Some points, one per row:
-1/-76/12/-54/-71/-35/20/15/37/4/6/-4/-3/11/42/20/78/45/35/-41/-14/29/9/40
-10/2/40/-11/21/14/-26/0/26/0/-17/-4/8/-9/-14/-1/17/30/-5/44/1/10/15/-20
-6/-65/-2/-50/-55/-26/30/31/22/1/3/-4/-6/6/31/8/55/24/31/-26/-3/23/21/30
5/-32/51/55/-9/10/-19/-96/42/29/17/-8/55/-15/27/39/-21/-46/-4/-30/-14/-27/-72/51
28/3/-16/16/-17/16/8/19/6/-5/-2/25/-1/37/-27/29/13/27/41/1/-20/11/13/-39
-36/46/49/49/-2/-77/-111/-93/32/27/34/-69/-70/-41/-22/-28/41/63/-24/-24/-41/-10/-39/-12
-21/7/-10/-3/24/52/7/0/12/-21/0/-11/16/13/-22/-27/-28/-17/1/8/-20/13/5/12
4/-29/0/34/-7/16/3/-54/17/10/-10/-24/23/-11/7/48/-14/-52/27/18/17/-7/-58/48
-11/16/-3/-3/-18/-23/-68/-68/45/68/9/2/-26/-4/-1/-38/1/55/-35/-34/63/-11/4/-24
73/-2/28/21/5/-27/44/29/-43/2/29/-3/-33/-13/17/35/-15/67/-39/4/23/-1/-10/41
-13/14/-9/-5/-13/-20/-53/-50/31/57/6/6/-16/0/0/-35/-1/45/-41/-24/55/-9/4/-27
-27/-14/-10/-1/-27/-25/15/54/-1/33/-33/6/-26/-15/72/-23/18/21/-8/12/27/-42/68/-37
13/-29/8/-34/-36/-9/5/27/-5/-14/-9/-1/-16/-13/17/-5/28/-15/40/-30/-18/-1/19/37
-20/54/21/16/1/-5/-16/-35/-9/23/-8/-6/24/-20/33/-6/51/103/2/12/5/-7/-23/-11
-29/-25/-8/-50/36/14/16/17/0/-28/12/26/-28/53/-42/7/-5/-44/21/-10/-40/44/-3/-31
-23/46/-10/-11/37/40/44/39/-41/-25/1/-2/25/-17/-14/-24/17/23/24/38/6/10/18/-1
-39/13/43/3/22/-7/-57/-42/20/-15/20/-28/-37/-7/-24/-26/24/17/-32/26/-50/-10/18/-13
22/-19/20/45/-9/-13/-14/-89/32/29/20/-17/46/-13/24/61/-16/-20/1/-5/6/-12/-64/61
48/-57/57/13/29/-99/-2/-12/9/1/-27/-39/6/-65/46/35/25/107/-85/4/61/-11/-40/-48
26/-15/10/11/52/-33/45/6/-54/-29/-17/-27/11/-62/5/12/7/31/-47/53/47/0/-34/-29
-42/27/-82/-19/15/17/39/63/-36/9/6/26/43/33/-25/-41/-35/-19/-53/19/15/4/27/-25
22/-30/27/-9/-41/-19/5/-4/24/8/-2/12/-5/18/8/23/57/32/31/-40/-9/3/1/-2
69/2/-1/20/26/-1/45/58/-43/-12/6/2/-19/-3/22/20/-28/16/-4/31/27/0/16/37
19/-6/37/47/-10/0/-7/-70/22/29/9/-7/55/-11/42/68/5/-18/16/16/-6/-34/-27/43
86/45/-9/45/45/31/74/104/-118/-29/-2/4/1/-10/31/10/-47/-46/29/69/32/-35/10/13
-22/11/-45/-19/-22/-26/21/0/-8/28/3/34/31/26/10/-21/14/39/-72/-11/25/0/9/-11
Then 12 other points, each followed by its number:
-13/21/-36/2/33/28/0/-12/17/-28/12/-49/12/17/-5/-30/-40/2/25/25/-5/23/16/6 0
25/-40/27/-1/-48/-19/-2/-16/39/12/-1/9/1/13/12/33/48/35/25/-37/-6/8/-8/18 1
35/-33/-3/20/-55/-18/-7/-44/40/6/17/31/-21/35/-30/36/28/59/2/-43/-18/36/-23/-18 2
21/5/46/66/-4/-1/-19/-95/27/39/13/-8/66/-13/48/80/-4/-17/9/19/-5/-42/-42/43 3
-60/-49/-68/-46/2/-46/104/70/5/-35/34/-20/-71/-13/-28/-24/-49/2/-44/19/21/33/93/-15 4
-54/-41/-5/-54/25/11/42/-43/-22/-47/51/24/-52/59/-59/4/12/-58/-9/-22/-80/40/-17/-58 5
-35/52/-48/-13/20/25/45/75/-58/5/-11/17/51/23/-27/-21/-31/-25/-36/14/24/-13/14/-15 6
-23/37/0/15/-1/-69/-77/-64/50/19/24/-46/-47/-4/-3/-33/45/90/-14/7/-18/32/-12/-10 7
-4/-25/26/28/-6/1/-9/-61/33/27/-23/-21/18/-3/5/46/-3/-1/10/15/39/-7/-53/19 8
-5/-50/59/-31/-35/-11/35/41/4/-17/-6/-4/-6/-12/17/13/66/-17/39/-38/-17/-18/35/29 9
-17/7/6/10/25/54/2/-20/17/-22/1/-24/14/5/-22/-24/-31/-22/8/2/-21/2/-3/14 10
28/-7/-34/43/10/-9/-27/-40/57/-5/15/-14/17/36/5/50/14/-38/31/11/-13/-15/-41/38 11
Which of these numbered points is nearest to each point below, ignoring the direction in which the first points spread most? Its number follows each.
20/-21/26/50/-8/-14/-10/-97/35/38/22/-20/56/-17/27/66/-19/-16/0/-1/12/-12/-67/63 > 3
-33/-24/-49/-15/6/-38/71/81/-14/-2/-1/-22/-44/-32/10/-35/-33/-9/-10/22/43/-13/85/-15 > 4
0/-46/71/-23/-35/-8/32/43/1/-13/-14/-1/-1/-19/23/10/71/-26/43/-40/-13/-31/35/30 > 9
-26/-8/-24/-67/46/-16/38/15/-20/-19/23/2/-31/55/-55/9/4/-10/31/-12/-22/38/-2/-49 > 5
3/20/-5/-8/30/33/-48/14/25/7/-25/-23/28/14/23/-27/-4/29/32/37/1/-5/30/8 > 0
-22/12/-36/-16/12/4/17/43/-39/6/-12/26/37/14/7/-18/-8/2/-61/24/22/-5/6/-44 > 6
-46/31/-91/-27/14/12/40/79/-47/16/3/37/45/37/-26/-40/-29/-15/-65/29/20/-2/37/-33 > 6
-20/8/34/41/24/37/11/-18/8/-26/8/-46/25/-16/-4/-18/-61/-36/11/-51/-17/-14/-37/5 > 10
25/-21/-2/20/-45/-8/-4/-32/29/8/10/28/-9/31/-26/28/21/45/-1/-39/-15/24/-21/-17 > 2
-17/30/-1/14/-6/-71/-73/-56/48/15/26/-38/-55/4/-4/-27/38/82/-27/6/-22/33/-6/-9 > 7
15/7/-23/52/10/30/-14/-42/26/11/2/-33/39/13/7/19/-18/-37/46/-3/-12/-21/-64/20 > 11
Now 12 new points, numbered from 0 again:
36/-9/3/-35/-24/28/33/60/-54/-43/-37/15/-2/-20/7/-5/-8/-82/41/-18/-32/-34/25/35 0
-60/-68/-3/-59/12/51/27/48/56/-69/34/33/-49/29/-127/4/-62/-49/-29/33/-59/127/17/-16 1
4/-53/40/45/-20/-14/-35/-108/54/22/2/-12/37/-3/49/46/-8/-22/2/-35/19/3/-97/68 2
-34/-24/-15/-67/38/7/16/24/3/-29/20/32/-38/64/-48/-1/0/-29/18/-16/-48/59/10/-48 3
26/10/-15/52/5/-44/-29/-60/59/21/41/-46/4/-16/-8/18/6/-11/25/-24/14/-23/-32/31 4
17/-31/-14/21/1/-8/-16/-43/43/4/-2/-6/15/24/13/43/10/-29/27/0/7/5/-48/44 5
-45/34/-75/-16/18/8/54/72/-19/5/11/39/61/51/-12/-49/-25/-27/-69/14/17/-6/54/-51 6
12/-62/31/-40/-49/-3/30/40/-3/-6/-19/6/2/-11/32/5/76/-18/57/-29/-7/-11/20/46 7
-11/-38/-9/-12/0/-6/12/19/-67/-28/-39/79/-36/10/17/6/-71/-6/-7/-17/-17/-5/-7/33 8
-16/25/-17/28/8/53/11/8/6/-9/-3/-20/32/24/-5/-13/-43/-27/27/-15/-21/-6/-6/-18 9
-5/66/23/24/-78/25/-20/-12/-13/12/44/-14/-13/-88/-37/-10/48/-96/-15/-50/-52/-14/-14/-16 10
-24/-21/65/-7/-18/-15/-44/-9/80/31/-8/-19/-4/-10/-48/38/-1/80/-1/0/7/56/-19/-24 11
The same question for these:
-26/12/-42/-8/-14/-32/16/-18/-10/29/5/39/26/24/9/-23/4/47/-84/-11/28/-3/3/-11 > 6
-50/22/-29/-19/2/41/13/56/-41/4/-7/59/34/36/-18/-32/-9/-37/-80/-2/-19/-15/23/-25 > 6
-9/-10/6/7/-3/-5/1/15/-71/-13/-40/67/-11/11/38/9/-48/2/-9/-12/-8/-34/-2/7 > 8
-34/-6/-72/-42/6/7/2/-17/21/17/32/5/-20/23/-34/-62/-56/-22/-56/-3/76/33/36/-40 > 6
-16/-25/-39/-2/16/-34/43/13/-39/-47/5/50/-24/21/17/-22/-78/-9/-24/-22/6/14/21/13 > 8
77/45/-7/37/28/25/59/85/-102/-25/0/2/-2/-17/26/8/-36/-45/23/51/21/-31/8/13 > 4
-26/31/-17/30/15/62/13/6/4/-11/-3/-28/39/20/-1/-23/-54/-39/23/-17/-22/-9/-10/-14 > 9
-12/-23/-30/7/12/-29/36/-5/-27/-34/10/39/-10/16/18/-7/-70/-11/-19/-16/4/9/8/17 > 8
-7/23/-22/33/22/52/13/1/24/-4/0/-39/38/9/-3/-34/-62/-41/37/-25/6/-2/-10/1 > 9
-15/-24/61/-10/-9/-7/-9/13/60/7/-11/-10/-14/-13/-39/22/22/35/10/3/3/28/27/-14 > 11
74/13/-11/-21/-37/-16/-15/-24/-41/-19/-39/2/-21/-41/20/1/-12/-24/7/-36/-12/-36/-7/56 > 0
